In the data rows, 128 means zero.
Some points:
[94, 34, 132, 133, 94, 125, 64, 128, 107, 143, 137, 112, 138, 200, 79, 135, 77, 164, 162, 162, 92, 166, 142, 109, 119, 93, 189, 106, 146, 154, 106, 103]
[98, 132, 77, 114, 131, 105, 157, 125, 175, 142, 151, 100, 117, 148, 125, 139, 195, 129, 112, 153, 84, 114, 113, 123, 114, 164, 111, 141, 113, 96, 171, 164]
[103, 123, 127, 80, 144, 166, 157, 150, 221, 63, 126, 130, 125, 133, 96, 169, 77, 111, 121, 145, 117, 109, 159, 146, 130, 121, 134, 202, 169, 133, 144, 92]
[51, 151, 126, 158, 114, 139, 156, 135, 145, 160, 81, 135, 170, 84, 148, 154, 95, 126, 146, 128, 127, 78, 115, 122, 123, 91, 154, 108, 109, 91, 75, 150]
[100, 129, 118, 152, 168, 136, 60, 104, 129, 112, 110, 165, 132, 132, 159, 108, 151, 150, 171, 153, 183, 137, 184, 217, 76, 134, 164, 113, 122, 117, 156, 160]
[174, 178, 67, 128, 156, 86, 111, 179, 129, 108, 157, 136, 120, 146, 134, 134, 146, 139, 79, 156, 162, 141, 148, 157, 168, 70, 176, 85, 138, 136, 129, 106]
[121, 170, 125, 113, 110, 121, 189, 202, 184, 161, 99, 192, 133, 129, 136, 119, 98, 116, 124, 54, 79, 131, 101, 144, 116, 161, 224, 108, 73, 106, 144, 91]
[136, 150, 91, 168, 124, 123, 121, 131, 111, 37, 108, 127, 101, 151, 95, 146, 109, 130, 108, 73, 131, 133, 159, 137, 156, 124, 66, 142, 106, 73, 194, 130]
[154, 97, 133, 137, 133, 138, 126, 126, 81, 147, 89, 155, 157, 117, 75, 181, 158, 129, 151, 157, 138, 124, 103, 227, 131, 181, 100, 98, 107, 179, 141, 75]
[59, 130, 76, 151, 147, 99, 156, 99, 168, 126, 161, 98, 111, 63, 125, 103, 119, 127, 155, 107, 154, 116, 105, 155, 106, 153, 117, 88, 94, 129, 106, 101]
[124, 111, 163, 100, 176, 169, 162, 197, 95, 105, 124, 106, 142, 109, 157, 224, 116, 150, 132, 66, 160, 118, 96, 70, 100, 153, 102, 76, 163, 102, 183, 161]
[118, 140, 165, 157, 60, 111, 182, 136, 209, 84, 87, 151, 118, 148, 135, 146, 147, 137, 134, 216, 157, 155, 153, 112, 132, 200, 145, 139, 186, 101, 93, 98]
[197, 154, 95, 114, 114, 68, 158, 95, 99, 128, 122, 156, 97, 98, 160, 141, 111, 139, 172, 124, 160, 121, 131, 116, 152, 122, 173, 183, 117, 142, 91, 151]
[111, 79, 127, 69, 171, 114, 122, 66, 128, 120, 143, 159, 104, 119, 128, 101, 92, 154, 147, 124, 176, 105, 143, 95, 104, 101, 135, 123, 111, 172, 177, 105]
[137, 121, 122, 125, 171, 129, 181, 156, 115, 165, 145, 190, 196, 95, 99, 95, 197, 144, 77, 152, 153, 115, 124, 72, 142, 123, 134, 195, 117, 176, 141, 130]
[180, 104, 130, 104, 94, 96, 68, 145, 125, 115, 152, 119, 122, 63, 144, 150, 156, 49, 119, 137, 134, 138, 92, 140, 106, 140, 155, 113, 141, 97, 178, 85]
[118, 105, 107, 81, 116, 123, 96, 159, 129, 172, 109, 127, 138, 158, 80, 101, 130, 158, 103, 123, 141, 99, 118, 134, 239, 131, 89, 151, 119, 81, 104, 150]
[156, 144, 122, 129, 103, 102, 114, 143, 109, 115, 153, 97, 168, 141, 146, 89, 107, 128, 130, 155, 151, 214, 111, 128, 94, 118, 97, 150, 118, 167, 106, 149]
[155, 169, 186, 146, 111, 128, 110, 154, 106, 136, 194, 99, 122, 123, 137, 109, 101, 130, 125, 186, 98, 55, 115, 143, 82, 163, 121, 120, 54, 140, 112, 157]
[156, 131, 60, 177, 160, 97, 130, 156, 76, 162, 90, 63, 163, 112, 182, 118, 88, 127, 151, 150, 96, 92, 164, 150, 81, 156, 126, 171, 162, 129, 124, 151]
[162, 178, 168, 43, 113, 110, 94, 151, 126, 94, 172, 113, 147, 122, 109, 126, 119, 160, 165, 123, 139, 79, 89, 122, 126, 96, 172, 106, 178, 161, 96, 165]
[102, 113, 164, 156, 155, 117, 104, 98, 170, 151, 158, 102, 113, 64, 118, 134, 122, 86, 58, 148, 118, 115, 102, 180, 101, 107, 70, 105, 170, 148, 130, 125]
[170, 119, 86, 79, 137, 123, 79, 162, 140, 159, 108, 113, 104, 128, 171, 141, 132, 133, 103, 184, 144, 147, 79, 118, 66, 71, 96, 159, 105, 71, 114, 110]
[109, 150, 154, 158, 107, 190, 75, 171, 157, 123, 81, 145, 69, 81, 82, 111, 147, 192, 130, 86, 83, 185, 126, 164, 107, 108, 107, 152, 125, 143, 165, 106]
[187, 108, 154, 121, 148, 207, 179, 131, 157, 166, 161, 117, 179, 177, 174, 72, 134, 170, 142, 94, 137, 111, 159, 198, 128, 100, 148, 116, 173, 67, 152, 135]
[74, 149, 137, 120, 116, 183, 131, 178, 82, 75, 165, 159, 132, 127, 146, 140, 123, 64, 104, 170, 143, 126, 143, 138, 146, 78, 132, 160, 128, 100, 126, 169]
[61, 168, 100, 129, 113, 135, 157, 138, 131, 104, 84, 130, 199, 153, 124, 165, 146, 174, 134, 160, 126, 141, 108, 97, 70, 117, 94, 112, 79, 132, 117, 122]
[118, 44, 154, 92, 127, 138, 168, 123, 125, 106, 123, 77, 114, 176, 130, 68, 188, 119, 135, 98, 102, 98, 97, 126, 129, 113, 100, 133, 132, 88, 101, 68]
[138, 76, 147, 80, 89, 104, 129, 80, 134, 82, 59, 150, 139, 101, 131, 109, 137, 133, 117, 172, 98, 98, 158, 192, 133, 119, 96, 67, 60, 88, 107, 185]
[102, 159, 147, 105, 163, 136, 163, 183, 67, 94, 124, 125, 86, 127, 88, 79, 173, 92, 117, 146, 131, 132, 152, 122, 83, 144, 162, 142, 162, 132, 134, 132]
[102, 132, 109, 156, 116, 158, 113, 63, 80, 162, 76, 144, 139, 80, 106, 83, 138, 100, 92, 139, 142, 143, 95, 89, 123, 120, 140, 84, 194, 118, 140, 148]
[109, 132, 126, 163, 78, 96, 76, 138, 142, 157, 169, 153, 230, 113, 68, 72, 116, 149, 135, 105, 116, 151, 105, 107, 124, 112, 116, 141, 136, 53, 142, 90]
[137, 134, 148, 79, 134, 36, 67, 146, 89, 146, 123, 119, 105, 147, 154, 158, 126, 117, 69, 81, 168, 141, 123, 153, 128, 166, 100, 162, 125, 108, 116, 116]
[118, 124, 149, 127, 150, 142, 99, 73, 142, 162, 140, 156, 143, 188, 141, 127, 144, 85, 81, 100, 136, 168, 103, 163, 125, 174, 176, 86, 146, 150, 102, 177]
[164, 112, 135, 177, 117, 110, 184, 170, 124, 157, 131, 114, 107, 130, 146, 113, 121, 146, 166, 127, 122, 147, 130, 178, 162, 86, 140, 60, 116, 163, 161, 77]
[90, 86, 101, 136, 145, 151, 116, 121, 106, 166, 198, 185, 94, 104, 144, 139, 144, 155, 78, 135, 65, 150, 145, 75, 160, 153, 143, 90, 107, 115, 100, 126]
[156, 138, 186, 151, 152, 123, 148, 134, 129, 161, 128, 117, 149, 202, 129, 132, 135, 85, 143, 167, 152, 88, 111, 105, 138, 130, 112, 108, 123, 107, 163, 69]
[145, 137, 108, 166, 105, 155, 110, 131, 173, 71, 115, 114, 127, 114, 158, 44, 116, 112, 158, 109, 127, 105, 41, 106, 171, 149, 149, 158, 126, 153, 195, 148]
[88, 107, 166, 71, 153, 153, 117, 91, 93, 121, 149, 126, 103, 77, 149, 135, 111, 166, 189, 169, 144, 169, 111, 132, 173, 183, 116, 130, 118, 152, 109, 109]
[111, 56, 116, 168, 173, 125, 184, 149, 130, 75, 123, 136, 121, 121, 166, 181, 145, 144, 136, 86, 198, 187, 82, 106, 145, 107, 131, 111, 148, 92, 114, 179]
[165, 151, 74, 128, 174, 149, 79, 106, 164, 130, 141, 128, 85, 146, 66, 122, 140, 108, 199, 147, 122, 111, 185, 77, 142, 145, 114, 93, 143, 99, 74, 164]
[94, 130, 94, 108, 133, 180, 122, 96, 134, 174, 122, 56, 155, 119, 112, 113, 88, 137, 126, 134, 185, 147, 173, 135, 189, 180, 125, 122, 112, 151, 161, 96]
[154, 131, 134, 79, 132, 130, 145, 71, 92, 115, 131, 122, 109, 94, 137, 98, 132, 188, 85, 129, 117, 114, 158, 98, 80, 168, 173, 214, 123, 100, 111, 88]
[85, 120, 142, 121, 136, 109, 146, 155, 113, 86, 160, 176, 179, 110, 176, 114, 93, 77, 184, 156, 83, 139, 110, 125, 196, 128, 108, 180, 119, 129, 167, 141]
[129, 119, 136, 139, 91, 125, 130, 109, 77, 86, 92, 65, 147, 130, 153, 143, 152, 93, 85, 96, 84, 99, 163, 102, 125, 135, 184, 128, 99, 159, 109, 118]
[64, 209, 123, 108, 166, 115, 119, 87, 113, 133, 104, 119, 82, 173, 171, 104, 153, 110, 171, 112, 85, 152, 110, 142, 137, 118, 136, 83, 122, 131, 92, 122]
[161, 135, 118, 188, 147, 131, 122, 164, 142, 72, 158, 112, 132, 89, 136, 120, 177, 153, 78, 130, 149, 73, 136, 121, 156, 121, 99, 88, 135, 174, 34, 121]
[180, 153, 94, 147, 63, 155, 102, 136, 85, 95, 145, 134, 147, 118, 145, 174, 149, 142, 120, 123, 118, 126, 130, 105, 158, 129, 167, 132, 180, 84, 117, 114]
[71, 141, 207, 172, 104, 70, 112, 166, 118, 138, 96, 126, 65, 148, 92, 86, 59, 165, 94, 107, 157, 87, 139, 122, 130, 129, 127, 122, 169, 106, 137, 116]
[163, 98, 149, 91, 165, 96, 131, 167, 152, 135, 98, 148, 197, 88, 74, 143, 151, 110, 169, 104, 93, 121, 168, 140, 101, 151, 130, 142, 173, 174, 117, 215]
[176, 145, 139, 122, 105, 171, 89, 137, 130, 209, 137, 161, 105, 99, 191, 164, 114, 119, 136, 103, 158, 110, 155, 121, 88, 107, 98, 180, 112, 126, 87, 107]
[147, 62, 110, 196, 151, 108, 120, 186, 164, 97, 124, 147, 97, 190, 177, 117, 110, 149, 129, 144, 63, 135, 134, 92, 116, 172, 98, 167, 156, 178, 157, 132]
[135, 152, 169, 119, 119, 119, 140, 173, 138, 165, 138, 82, 87, 105, 117, 176, 204, 132, 165, 161, 153, 125, 127, 81, 151, 82, 167, 145, 98, 138, 192, 137]
[110, 196, 75, 145, 148, 109, 169, 32, 108, 141, 151, 149, 140, 171, 115, 150, 112, 115, 152, 120, 113, 89, 107, 136, 89, 104, 83, 116, 174, 124, 135, 92]
[114, 99, 75, 99, 129, 121, 158, 104, 131, 151, 143, 103, 92, 107, 112, 134, 60, 136, 122, 151, 96, 171, 118, 134, 177, 134, 135, 104, 162, 131, 127, 155]
[79, 118, 166, 115, 161, 98, 84, 95, 155, 154, 89, 136, 140, 105, 184, 122, 131, 106, 107, 136, 112, 126, 221, 72, 147, 107, 136, 84, 142, 133, 181, 125]
Along one direction, these points spread out more than along any other. Take the direction at right angles to it along which they spread out most. Go by this last direction. How far along it is each point below, from 0 to 99? The average is 50, and the first point in the table lies past the average. One standard deviation of the points above along it is 16.
[147, 107, 198, 193, 140, 100, 183, 103, 146, 158, 133, 118, 104, 131, 114, 124, 152, 112, 158, 92, 145, 194, 137, 123, 123, 75, 139, 185, 109, 91, 98, 123] 57
[111, 78, 95, 160, 87, 162, 162, 106, 102, 174, 133, 194, 62, 176, 74, 138, 115, 113, 127, 155, 143, 72, 101, 141, 99, 136, 135, 119, 107, 119, 163, 201] 58
[124, 113, 59, 86, 94, 147, 109, 190, 114, 151, 114, 126, 124, 120, 157, 127, 131, 79, 162, 68, 148, 122, 128, 141, 123, 151, 94, 116, 147, 138, 57, 78] 41
[162, 108, 114, 140, 126, 135, 141, 119, 137, 124, 166, 47, 129, 129, 91, 151, 69, 86, 98, 109, 167, 142, 126, 152, 100, 135, 189, 180, 67, 141, 102, 164] 35
[123, 140, 141, 94, 30, 137, 172, 58, 137, 168, 125, 137, 115, 115, 144, 161, 156, 168, 90, 122, 108, 118, 123, 161, 134, 98, 69, 117, 155, 164, 181, 187] 49
[73, 171, 127, 144, 165, 107, 89, 69, 138, 137, 154, 84, 148, 168, 130, 160, 158, 185, 122, 96, 113, 147, 106, 178, 129, 156, 131, 149, 116, 128, 140, 160] 49
[180, 154, 186, 141, 131, 154, 114, 142, 159, 111, 76, 158, 129, 147, 152, 94, 102, 122, 119, 119, 166, 140, 68, 71, 150, 170, 78, 109, 106, 143, 116, 127] 58
[187, 120, 126, 125, 149, 138, 89, 56, 146, 126, 137, 139, 151, 107, 87, 175, 78, 153, 124, 128, 89, 150, 133, 61, 134, 137, 144, 52, 101, 99, 145, 108] 46
[168, 166, 176, 139, 137, 123, 216, 143, 111, 118, 144, 151, 125, 142, 96, 104, 84, 125, 112, 111, 88, 166, 197, 171, 135, 145, 76, 97, 121, 121, 124, 120] 63
[98, 110, 122, 150, 166, 142, 97, 46, 144, 100, 120, 178, 134, 170, 140, 169, 130, 124, 101, 127, 117, 94, 94, 187, 125, 94, 154, 162, 128, 180, 103, 77] 49
[126, 142, 169, 169, 75, 151, 118, 134, 119, 136, 134, 112, 117, 121, 108, 165, 170, 100, 158, 124, 138, 111, 181, 103, 176, 117, 133, 187, 128, 147, 117, 131] 47
[140, 109, 88, 94, 58, 117, 112, 143, 120, 79, 193, 140, 138, 149, 123, 101, 157, 110, 152, 77, 161, 136, 180, 78, 79, 120, 98, 98, 109, 178, 127, 120] 41
[170, 122, 172, 145, 180, 138, 137, 122, 104, 121, 87, 109, 129, 138, 83, 101, 134, 121, 160, 103, 88, 125, 87, 131, 157, 82, 92, 159, 113, 116, 121, 119] 57
[141, 187, 80, 89, 104, 158, 141, 131, 132, 142, 90, 89, 124, 155, 127, 118, 111, 103, 86, 152, 116, 175, 128, 91, 108, 97, 136, 136, 119, 194, 108, 139] 38
